500 stands for zero in the data rows.
Here are some points:
(484 460 419 411 479 356 456 489 482 312 357 501 471 442 629 435 513 394 526)
(672 537 584 697 406 388 548 508 529 505 999 599 459 427 600 643 473 374 472)
(447 471 502 398 570 432 490 455 519 377 223 516 601 620 513 363 479 410 352)
(422 448 654 315 632 414 437 488 562 429 312 902 685 425 503 245 488 298 271)
(409 434 543 326 489 378 464 466 541 357 287 660 869 464 464 274 409 283 366)
(577 412 577 377 678 334 358 456 407 282 345 706 606 443 649 284 453 865 386)
(485 437 444 366 634 339 407 454 393 215 260 406 330 575 545 407 525 565 522)
(378 466 568 471 562 365 434 488 476 411 625 438 293 667 502 250 565 510 311)
(356 353 403 420 612 428 333 393 384 322 279 477 377 586 471 332 475 480 566)
(457 462 481 480 668 436 504 540 439 340 406 375 421 460 466 392 488 315 446)
(349 488 460 462 488 357 468 446 433 459 356 461 287 509 502 477 667 566 764)
(283 400 375 365 866 564 415 452 408 267 146 442 466 723 404 247 491 597 236)
(331 442 517 396 511 427 507 443 402 357 200 352 612 783 346 325 517 504 366)
(381 432 417 365 803 527 454 402 385 241 231 469 496 664 366 229 541 407 318)
(445 630 414 450 526 513 541 488 593 482 501 369 470 423 510 473 505 235 474)
(398 443 436 357 438 431 406 466 456 274 250 539 450 535 667 409 531 418 490)
(576 469 443 453 519 540 510 492 490 778 526 650 666 341 910 938 525 416 459)
(311 421 462 339 674 478 384 434 411 294 337 513 483 669 449 164 419 437 222)
(448 459 445 601 433 537 500 495 425 449 378 613 317 407 532 601 468 469 555)
(311 414 460 330 775 527 391 432 367 287 385 556 560 776 505 148 415 496 215)
(390 408 480 382 480 465 422 421 419 460 330 414 529 501 359 283 478 449 543)
(548 619 410 549 342 639 549 452 526 343 800 577 501 448 738 999 455 308 419)
Then 24 other points, each followed by its number:
(811 616 401 596 350 523 628 551 602 488 505 683 697 417 621 513 453 327 691) 0
(347 472 472 611 591 454 490 489 459 679 510 667 380 439 550 293 697 400 404) 1
(695 606 713 540 455 518 506 448 577 472 359 694 304 373 583 816 478 245 342) 2
(546 471 393 507 507 520 566 535 625 380 576 404 419 323 415 442 498 254 552) 3
(483 447 412 375 415 357 396 482 497 273 294 569 483 467 714 433 527 441 552) 4
(442 423 443 396 922 551 442 482 514 374 369 485 491 533 321 228 583 524 432) 5
(320 458 407 388 634 292 561 360 644 298 222 377 499 773 386 201 558 384 471) 6
(482 468 504 581 494 320 429 436 416 421 285 357 552 857 379 216 535 999 499) 7
(496 440 489 396 458 316 465 460 433 316 334 384 432 554 449 214 497 675 469) 8
(485 455 523 632 612 363 550 410 443 267 281 576 306 464 813 365 478 319 325) 9
(344 397 536 351 999 558 433 445 347 372 169 421 464 536 599 324 509 294 211) 10
(509 413 482 550 539 331 438 458 377 388 276 365 623 813 354 216 496 999 422) 11
(392 437 558 314 629 371 427 486 512 383 306 770 784 450 489 316 468 337 273) 12
(448 378 484 348 488 378 413 409 631 220 451 457 513 597 568 281 421 680 340) 13
(470 510 473 435 664 480 604 585 533 451 371 384 331 428 499 437 499 294 391) 14
(325 441 448 439 622 583 436 466 487 406 525 400 501 472 599 518 540 333 412) 15
(606 629 516 446 363 447 530 465 584 591 726 430 558 367 623 440 443 213 394) 16
(599 783 323 651 298 999 531 685 675 457 697 544 569 394 585 316 462 303 447) 17
(641 469 381 460 280 532 623 538 497 619 625 567 565 442 581 999 623 521 424) 18
(441 521 465 428 428 527 566 539 464 413 393 460 715 639 417 348 510 406 387) 19
(509 468 373 532 411 717 635 548 632 376 550 462 778 293 512 388 445 284 530) 20
(519 496 391 439 372 582 556 568 658 441 451 656 890 249 446 503 459 355 555) 21
(395 520 410 718 457 493 483 459 484 431 702 522 323 551 410 765 583 514 999) 22
(427 571 419 548 468 434 570 483 557 348 812 330 354 512 383 406 555 470 999) 23
Which two of these numbered points are nearest to each point below by angle, seen from the average point of the first points? Their numbers follow each, nearest first.
(448 423 618 453 515 398 460 407 389 501 380 562 468 596 563 504 435 403 432) > 2 18
(477 491 421 470 524 498 546 481 474 418 524 393 426 410 545 422 469 303 483) > 3 16
(539 462 517 513 609 582 399 645 457 310 316 438 406 523 491 450 487 317 405) > 14 3
(311 387 568 421 648 365 473 425 408 370 283 545 374 616 480 527 420 485 427) > 10 6
(471 402 563 386 839 542 430 464 306 554 247 231 999 540 351 312 439 509 267) > 10 19
(377 548 390 697 243 585 562 457 500 525 300 446 258 465 380 965 506 360 895) > 22 18
(461 635 379 496 546 507 563 497 637 591 598 377 415 370 459 492 554 405 562) > 3 16
(563 527 542 458 365 405 448 425 534 527 688 408 613 453 544 361 453 370 364) > 16 20
(653 541 485 527 280 490 488 631 541 472 412 478 405 474 470 573 500 279 439) > 2 0
(605 374 388 437 292 334 490 404 391 607 730 660 660 500 506 837 639 610 397) > 18 0
(506 400 397 453 424 545 482 585 421 618 999 598 726 385 441 999 472 442 454) > 18 16
(932 628 378 623 328 622 662 522 625 533 569 510 708 339 499 550 452 395 847) > 0 20
(436 549 598 526 502 370 387 406 374 553 491 428 390 621 439 461 680 825 537) > 7 11
(322 440 499 431 864 399 447 557 423 561 477 334 448 485 327 245 645 677 552) > 5 7
(313 453 502 378 650 423 500 451 440 490 238 468 559 755 310 311 484 455 324) > 6 11
(290 520 375 463 486 453 533 620 489 503 999 328 709 442 400 801 594 238 534) > 15 18
(999 597 354 849 250 650 704 732 570 459 457 492 224 301 818 524 416 307 999) > 0 3
(642 510 425 551 379 565 555 509 469 825 614 748 581 294 883 999 522 459 559) > 18 0
(475 489 456 475 600 448 539 531 483 498 457 390 526 375 470 455 459 352 478) > 3 14
(856 532 385 704 360 539 585 615 500 449 420 436 407 461 674 457 412 813 847) > 0 22
(595 662 501 599 266 504 618 582 503 519 613 401 574 274 710 999 452 508 438) > 18 2
(447 532 385 668 326 583 575 491 515 556 387 469 318 418 463 828 522 403 753) > 22 18
(500 472 530 500 999 982 570 491 567 698 288 670 346 523 337 303 411 649 475) > 5 10
(552 538 375 462 376 465 508 461 516 578 777 544 741 565 502 359 368 314 376) > 16 20
(356 526 346 519 345 473 526 428 521 358 295 265 179 513 310 191 783 376 999) > 23 22
(456 435 387 451 360 768 600 463 577 407 406 416 578 280 569 357 445 341 435) > 20 17
(419 532 346 513 426 492 533 466 526 398 287 345 319 450 385 205 712 345 967) > 23 22
(733 498 410 549 268 411 676 538 477 623 825 696 220 335 496 999 363 691 590) > 18 22
(572 524 444 474 393 459 547 531 536 876 666 699 569 322 839 877 549 483 626) > 18 0
(418 549 498 484 354 380 660 457 856 454 999 369 256 453 406 999 615 366 999) > 22 23
(536 414 623 381 956 362 420 614 468 423 359 585 593 538 262 349 422 341 458) > 5 10
